Y: rows in a few groups, each row roughly a mix of its group's directions
Y (114 x 12)
[[-20  13   9   9  -2 -15  11  -5  13  13 -24 -14]
 [  1  16   2   5   2 -32  13   9 -20 -14  -7  -9]
 [ 11  -7 -25 -18   6  18   0  10 -19  17  -4  -5]
 [ 14  -3 -19   0 -11  13 -24 -14   9 -13 -18   5]
 [ 19   0 -11  16  -5  19   3   0 -23  20  13  -6]
 [-13  18  12   4   0 -25  -8   7   4 -26 -12  -4]
 [-20  18  22 -10   1 -15  23  -2  10  -7  -2  -5]
 [-20  15   9  12   1 -14   9 -19  26   7  -4  -5]
 [ -6  15  10 -23  15 -24  10   4  -6  -8 -10 -15]
 [-12  12  16  18  -4 -22  -5  -4  14 -24  -1   6]
 [ 14 -13 -27 -12  -7  20   1   1  -6  20  -4  -8]
 [ -5   6 -15 -14  -6   1  -6 -23  28 -14 -14   1]
 [-19   1  28  13  -8 -16  14   9   7  10   3 -12]
 [-17  21   9  -4   1  -5   9 -23  16 -16 -15  -7]
 [-11   5   5  16 -27   5 -14  -8  22  -4 -16  -4]
 [-21   0  25  15   0 -20  14  11   9   2  10   6]
 [ 20   1 -26 -22   6  13 -10 -10  -6  -2 -14  -4]
 [ -2  -1  17   6  21 -30  10  15   0  -3  10  10]
 [-12  -1   0 -10   4 -25  -4  -8  23 -21 -12  12]
 [ 19 -10 -16 -15  21  21  -2  -4  -4   3   4  19]
 [  9  -6 -14 -18  26  15  11   0 -15   4   5  18]
 [ 16 -10 -25 -12  11  27  -5  -9  -5   5   2  13]
 [ 11   2  -3  -5  13  21  12   4 -19  18  25  -4]
 [ 21 -14  -8  -3  16   4  -1  14 -26   7  16  10]
 [-24   3   0 -12  10 -20   9  -8  29   0  -7   3]
 [ 22 -10 -12  -1  10  18  -4   9 -22  14  17   5]
 [-22  13  24   0  -6 -18  11  -4  12 -17  -7  -2]
 [ 12 -11 -14  -6   2  27   1  11 -24  17   8  -1]
 [ -1  -5  16  16   9  -2  10  15 -20  15  26   4]
 [ -6   8 -10 -32   6 -10  15  -4  13  -5 -21  -3]
 [ 18  -9 -26 -21  15  17   3  -1  -8   7   0   9]
 [ 19  -6  -8 -13  12  18   5  11 -24   6  19   4]
 [ 12   7   7  13   1   5   9  19 -35   7   5  -9]
 [  8 -20 -10   6 -18  29 -10  -8  12   7   8   9]
 [ -2 -15   0  20 -12  26  -1  -3  11  18  13  11]
 [ 24  -2 -26 -19  10  14  -5  -4 -13   5  -7  -6]
 [ 17 -12  -8   5 -13  33  -6  -5  -8  16  11  -2]
 [  6 -15   9  29  -7  -8 -21   8  -7  -6  15  10]
 [ -5   3  15  23 -13 -15  -4 -14  20 -19   5   8]
 [ 17  -9 -20  10  -8  26 -15  -9  10  15  -3   3]
 [  9  -7 -20 -28  15   7   5   7 -19  14  -3  -3]
 [-17  -6  24  27  -4   6   8   2   0   8  19   6]
 [ 12   2 -15  21   0  20 -19 -24   7   5   3  -2]
 [-18  15  13   0  -8 -17   8 -13  30  -5  -7  -3]
 [ 24   0  -4  13 -12  19 -15   5 -26  -4   5  -2]
 [ 14  -5 -23 -11  18  22   4  -3 -20   8   4   8]
 [  6   1  11  13  16 -38  -4  10  -1  -5   3  -5]
 [  3  14  11  15   2 -28  13   9 -21 -13  -1  -5]
 [ 13  -1 -21  -3  14  22   6   2 -26   9   9   7]
 [ -7   3   5   2 -21 -13 -14  -5  25 -20 -18   2]
 [ 18 -12  -1  17  -5  14 -14  17 -24   8   6   8]
 [ -9   6  21  10  -5 -27   2  -5  14 -24  -5   3]
 [ 17  -6 -28 -17  18  14  -4  -6  -8  -2  -1  14]
 [-23   0  10 -13   5 -20   8  -6  29  -6  -8   2]
 [-11  19   5  -3  11 -21 -13  13  -5 -23 -17   0]
 [-23  12  14 -16  -6 -14  19   0  18  -8  -7  -9]
 [ 11  -4  -1 -10  21   8  14   9 -23  11  24   4]
 [ -3 -16  -2  12 -11  26  -1  -8  20  21  10   6]
 [-24  -2  27  22  -4  -8   9   4   7   1  14   7]
 [  0 -16  -8  -5  -5  16   2 -23  25  17  12   7]
 [ -5   7  11 -15   7  -2  25  20 -21  10  -6 -13]
 [ -9 -19   2   3  -7  17   8 -10  27  21   9   6]
 [ 19  -5 -10   5   5  28  -8   2 -24   6  15   0]
 [ -1 -11 -20 -14  18  10  22   3  -5  24  -1   5]
 [  9 -17 -18   0  -5  30  -2  -2   1  23   8   4]
 [ 21 -12  -6  -7  11  13  -1  13 -25   0  21   7]
 [  6  -2 -17   5 -12  30 -21 -13  -4 -12 -11  -4]
 [ 23 -17 -18   3   0  17 -20   7 -17   1   3   6]
 [ 11 -10 -17 -18   6  14  12   7 -19  23   2  -7]
 [ 20  -8 -28 -12  15  16  -6  -4  -7   1   3  15]
 [ 11   3 -18   1 -14  32 -17 -15   1  -2  -7   5]
 [-22  -2   2  -2   6 -25   9  -9  26  -8  -2  12]
 [  1  15   1  31 -14 -15   5   7 -18 -13   5  -6]
 [ 21  -3 -26 -21   2  17  -9  -9  -2   3 -12  -5]
 [ -9  12  24  -4   3 -19  -2   5 -10 -30   6   4]
 [-14  -5   8   2   3 -33   1   1  28  -5  -6   4]
 [ 26 -14  -9 -12 -21  15 -15  -9   0 -13  -6  -4]
 [-12   3   7 -29   4  -2  28  17  -7   6   1  -8]
 [-13  11  -7 -19  -5  -2   5 -14  19 -14 -26  -8]
 [ 21   0 -23 -21   8  20  -9  -8 -12  -4  -6   1]
 [-19  -2  22  25   1 -12  15   9  -4   9  15  -1]
 [-21  16  19   9 -10  -8   2 -14  16 -20  -9  -8]
 [ -9  -4  19  12  10 -10  19  17 -16  11  19  -1]
 [-11   8  10  19  11 -34   9  12  -6  -2   5   1]
 [ -9   1  25  28 -20  -4  -6   4  12   4   7  -7]
 [-23  14  24  14  -1 -17  10  -8  14  -4   2  -7]
 [-15   7  11  10 -11 -18  -7  -8  14 -18 -25  -7]
 [-20   1  26  25  -5 -15   4   4  12  -2   8   8]
 [ 11 -11 -10  17 -17  22 -19 -10  17  11   2   0]
 [-14  -2  16  11   7 -34  13  14   7   4   6   0]
 [ -9   6  15  13  -7 -18 -10  -7  17 -29  -3  10]
 [-26  12  19   1 -13 -11   9  -6  20 -12  -9  -1]
 [-14 -16  -1   2  -5  17  12  -5  25  25   8   3]
 [ -2   6   4  12 -15  32  -9  -6 -15 -11  15  12]
 [ 14 -12  -8 -26   8  19   7  -5 -10  21   7  -7]
 [-22  -1  24  27  -9  -7   7   3  11   6  10   5]
 [-17  -2  26  19   2 -12  15  13   0   7  16   5]
 [-16  -3  27  16 -14 -12   7   2   4   8   4 -23]
 [ 16 -11 -16  10 -16  27  -1  -1 -10  18  10  -4]
 [  7   2  -6 -10 -14  38 -10 -15  -5  -1  -8  -4]
 [-16  11  13 -10   2 -26   1   3  15 -20 -15  -7]
 [-22  -3   3 -16  17 -19  18   2  18  10 -10   1]
 [ -4  16   4  -5   1 -29  -4   5  -5 -28 -15  -6]
 [ 21 -18 -10   9  -1  14 -15  13 -22   6   9  12]
 [  9 -15 -10 -16  17 -29   4   2  17   6  -8  -5]
 [ 20 -10 -16 -26   8  17  -1  -9 -11  15   4  -3]
 [ -9   2  16 -23   1 -26  18  16   5 -11  -3   0]
 [ -2   1   8 -12  20 -33  14   8   4   4 -12  -9]
 [ 21 -13   5  19  -3 -10 -23   9  -9 -11  11  15]
 [  8 -11 -22   6 -11  15 -17 -15  22  11  -8  -1]
 [-19  14  11  -3  -4 -14   6 -18  24 -18  -6  -4]
 [  9  -5 -15   2 -18  16 -25 -12  11 -15 -13   6]
 [ -9  16  17  -8  13 -30   8   4  -7 -17  -5  -5]
 [  8 -13  10   4   8 -11   7  24 -19  12  23   6]]

which group is each row in? (one row of each group first)
[ -7   8   0 -17  -7  12  21  14   3  27  -1 -17] -> (50)
[ -3  -3   1 -13  25 -23  17  16  -4  -4   8  17] -> (64)
[-15  14  12   0   9 -31  22   5  -6  -6   0  -9] -> (69)

[-18  -2  29  21  -4 -15   4   6   9  -5  14   6] -> (64)
[ 13 -13 -25 -13  13  23   4  -3  -4  13   5  13] -> (64)
[ 22  -2 -21 -28  13   5 -10  -6  -4  -8 -10   1] -> (64)
[ -4  17  14  -1   4 -31  17   2 -12 -11   0 -15] -> (69)
[-12   7   2 -22   6 -14 -13  -8  22 -19 -15  -1] -> (69)
[ 26  -4  -8   2 -10  22  -9   4 -26   1   6  -7] -> (69)
[ 27 -10  -9  -8   3  -3 -20  -2  -5 -23   4  16] -> (50)
[-14  -1   2  11   8 -38   8   9  14   2  -2   4] -> (64)
[ 20 -14 -14  -7   7  16  -8  14 -28   0   5   2] -> (50)
[-18   4  28  15   1 -17  12  -4  19  -2   4   5] -> (69)
[ 11  -1 -19 -16   0   6 -19 -10  13 -21  -5  20] -> (64)
